One turn or mirror swaps these rows in pairs. Which row does each one swap with?
q742: [2.63,0.81,0.08,-0.21,-4.97,-0.74,0.65,-1.72,0.46,0.18,-3.60,-0.76,-1.76,2.41,-3.56,-0.85,1.28,0.23,1.77,2.01,0.07,-0.56,3.22]
q100: [0.44,0.19,-0.25,1.83,-2.22,0.83,0.95,2.39,-4.98,-4.47,-3.64,-0.64,3.13,-2.37,-0.95,2.34,0.67,1.34,0.96,-2.85,0.67,1.12,3.31]
q54: [0.93,-1.28,0.10,2.59,0.17,1.69,1.45,1.84,-2.30,-2.54,-2.56,-0.97,3.17,-0.89,-0.93,1.82,1.96,-0.96,0.18,-3.16,-3.47,-1.39,4.66]
q843: [1.51,0.38,1.50,0.09,2.07,1.03,1.52,3.65,-1.51,-1.65,-1.21,-1.51,2.76,-0.53,1.10,3.25,2.56,-0.24,-2.65,-2.77,-0.96,1.81,1.56]
q29: [1.55,0.07,1.03,0.95,0.64,1.84,1.03,3.95,-1.31,-2.12,-2.85,-2.58,2.01,-0.78,-0.22,3.46,2.52,1.04,-1.07,-4.12,-0.77,1.53,4.49]
q866: [0.38,1.08,-0.69,0.70,-2.84,-1.72,1.76,-1.39,1.06,1.94,-2.67,1.68,-2.55,1.15,-2.08,0.88,2.38,0.59,2.35,4.06,2.09,1.08,0.00]
q30: [0.90,0.91,-0.72,0.22,-3.02,-1.75,1.50,-1.57,1.41,1.78,-2.61,1.94,-2.81,0.86,-2.01,0.00,1.97,0.27,1.90,4.03,1.24,0.67,0.65]
q770: [4.61,1.09,1.35,-1.36,-3.29,-0.39,1.72,-1.02,0.02,1.24,-1.31,1.06,0.01,2.90,-1.88,-0.51,1.47,-2.18,-1.08,1.91,-0.44,0.35,-1.03]
q323: [-0.41,-0.19,0.77,2.01,1.08,2.19,1.44,3.01,-2.26,-2.58,-3.43,-2.00,1.77,-2.53,-1.15,2.79,3.26,1.11,-0.77,-3.56,-2.02,1.85,3.64]
q599: [0.59,0.38,-0.41,1.05,-4.28,-0.33,0.85,-2.67,-0.54,0.14,-4.48,-0.14,-1.53,0.57,-4.36,-1.05,1.57,0.13,1.99,2.42,-1.32,-0.50,2.20]
q18: [2.01,0.85,1.85,0.42,2.36,0.44,1.54,4.46,-1.05,-1.29,-1.65,-1.43,2.65,-0.60,0.83,2.66,2.59,-0.24,-2.47,-3.38,-0.75,1.87,1.22]
q199: [3.88,0.40,2.17,-0.93,0.79,1.30,2.11,3.59,-1.18,-0.94,-0.66,-0.68,2.60,0.61,0.53,2.70,2.26,-1.67,-3.06,-2.67,-1.21,1.84,0.05]
q804: [-0.21,0.42,0.35,1.31,2.52,0.67,1.91,4.77,-0.28,-0.86,-1.87,0.03,0.90,-2.22,1.46,4.22,3.20,0.81,-1.16,-2.37,0.28,3.11,1.73]
q625: [-0.37,-0.76,-0.11,1.74,1.76,0.90,1.22,3.77,-2.24,-2.78,-3.46,-1.34,1.69,-1.57,-0.08,3.74,1.56,2.18,-0.26,-3.89,-0.57,0.18,3.31]
q270: [0.56,0.70,-0.55,0.38,-3.22,-1.60,1.50,-1.98,1.24,1.67,-2.53,1.30,-2.73,1.20,-2.21,0.87,2.48,0.45,2.25,4.16,1.09,0.49,-0.25]
q47: [0.17,1.30,-0.64,0.09,-1.66,-1.51,2.08,-0.52,2.07,1.75,-1.97,1.93,-2.47,0.55,-0.57,1.23,2.70,1.03,2.55,4.13,1.77,2.19,0.49]
q375: [2.51,0.94,0.32,-1.05,-3.39,-1.44,1.21,-2.58,0.30,1.04,-1.99,0.59,-1.11,2.78,-2.24,-0.84,1.19,-1.16,-0.11,3.24,0.03,-0.61,0.24]
q842: [0.63,-0.08,1.35,2.64,-1.33,3.10,1.14,1.57,-3.74,-3.30,-4.60,0.49,1.55,-2.94,0.33,1.60,3.10,0.74,0.58,-1.36,1.47,2.49,4.41]
q584: [-0.46,0.50,0.07,1.59,2.31,0.47,2.24,4.37,-0.57,-0.36,-1.81,-0.04,1.14,-2.01,1.37,4.76,3.75,1.23,-0.52,-1.74,1.38,3.16,1.32]
q762: [3.46,0.66,0.98,-0.73,-3.50,-0.86,0.84,-0.97,-0.35,0.74,-1.10,0.57,-0.49,3.16,-1.89,-1.53,0.74,-1.75,-1.15,2.19,-0.65,0.31,-1.37]
q273: [-0.58,1.19,-0.05,0.87,2.47,0.17,2.60,3.70,0.88,-0.10,-1.40,0.29,0.38,-1.76,1.63,4.23,3.48,1.58,0.57,-0.83,1.02,3.86,1.51]
q77: [2.35,0.03,-0.39,0.67,-3.90,-0.39,2.42,-3.00,0.53,-0.18,-3.93,0.21,-1.90,0.86,-3.57,-1.33,0.40,0.62,2.24,1.96,-0.35,-1.00,1.31]
q298: [3.51,0.28,1.64,-0.27,1.73,0.30,1.99,4.13,-0.74,-0.99,-1.14,-1.51,2.09,0.76,0.15,0.90,1.33,-0.39,-3.21,-2.25,-1.38,0.70,-1.34]
q935: [0.83,0.04,-0.87,0.56,-3.83,-1.25,0.84,-2.33,-0.72,-0.08,-4.28,0.89,-1.84,1.66,-3.50,-0.22,0.34,1.58,2.52,2.43,0.48,-1.77,2.00]
q274: [1.10,0.47,0.66,2.10,-4.66,1.78,1.13,-1.90,-2.56,-2.13,-5.05,1.82,-0.38,-1.09,-1.83,-0.48,2.24,-0.01,2.29,2.08,2.02,1.27,3.73]
q886: [1.40,-0.65,0.44,1.75,2.19,2.19,2.79,3.04,-1.17,-2.95,-3.12,-1.81,1.83,-2.40,0.11,2.92,1.79,1.46,-0.88,-4.37,-1.04,1.29,2.85]
q114: [3.01,1.42,1.12,-0.68,-3.35,-1.68,1.31,-1.70,0.59,1.16,-2.59,0.54,-1.38,2.86,-2.64,-1.58,1.37,-1.01,0.36,2.92,0.30,-0.69,-0.09]
q28: [-0.39,0.61,-0.49,0.90,2.46,0.39,1.90,4.19,0.26,-0.44,-1.42,-0.48,0.59,-2.67,1.35,4.73,3.67,1.30,-1.03,-2.05,0.59,3.21,1.70]
q485: [2.70,0.02,1.82,0.30,1.19,0.81,1.26,3.63,-1.78,-1.37,-0.47,-1.17,2.45,0.71,0.86,1.97,1.85,-1.20,-3.49,-2.74,-1.20,2.19,-0.26]
q656: [1.63,-0.89,-0.55,1.97,-3.49,-0.04,1.15,-1.91,-1.25,-0.65,-3.19,0.08,0.67,0.90,-3.26,-1.13,1.22,-1.59,2.03,1.13,-3.17,-3.17,3.57]
q294: [1.71,0.24,-1.02,3.03,-5.07,-0.73,2.22,-1.10,-1.11,-2.83,-3.51,0.40,-1.33,0.06,-2.48,3.15,1.33,2.61,2.64,2.38,1.21,0.86,4.27]
q749: [1.07,0.71,-0.69,1.20,-5.31,-0.88,0.91,-1.41,-3.90,-2.88,-4.30,0.60,1.08,-0.17,-2.91,-0.26,0.12,0.91,2.53,0.70,1.17,-0.44,2.68]
q422: [-0.21,0.55,0.17,1.05,2.54,0.57,1.61,3.99,-0.21,-0.67,-1.96,-0.18,1.31,-2.00,1.45,4.97,4.07,1.15,-0.69,-2.21,0.35,2.79,1.21]
q200: [1.68,0.20,-0.55,3.55,-2.05,0.42,2.62,2.14,-2.01,-4.27,-3.07,-0.85,0.92,-1.43,-0.74,5.52,2.18,2.84,1.08,-1.17,0.76,2.19,4.92]
q190: [4.06,0.70,0.82,-1.10,-1.72,-1.35,1.99,0.38,0.50,0.54,-1.38,-0.17,-0.56,2.93,-2.23,-1.71,0.39,-0.68,-1.34,1.40,-0.89,-0.85,-2.20]
q803: [0.60,1.11,-1.55,-0.14,-2.70,-1.34,1.49,-1.51,2.15,1.67,-2.49,1.21,-3.10,0.36,-1.80,0.62,2.27,0.56,1.62,3.79,1.83,0.92,0.35]

Swapped with q762: q485
Swapped with q18: q114
Swapped with q47: q273
Swapped with q298: q190
Swapped with q30: q804
Swapped with q656: q54
Swapped with q375: q843
Swapped with q199: q770
Swapped with q323: q599

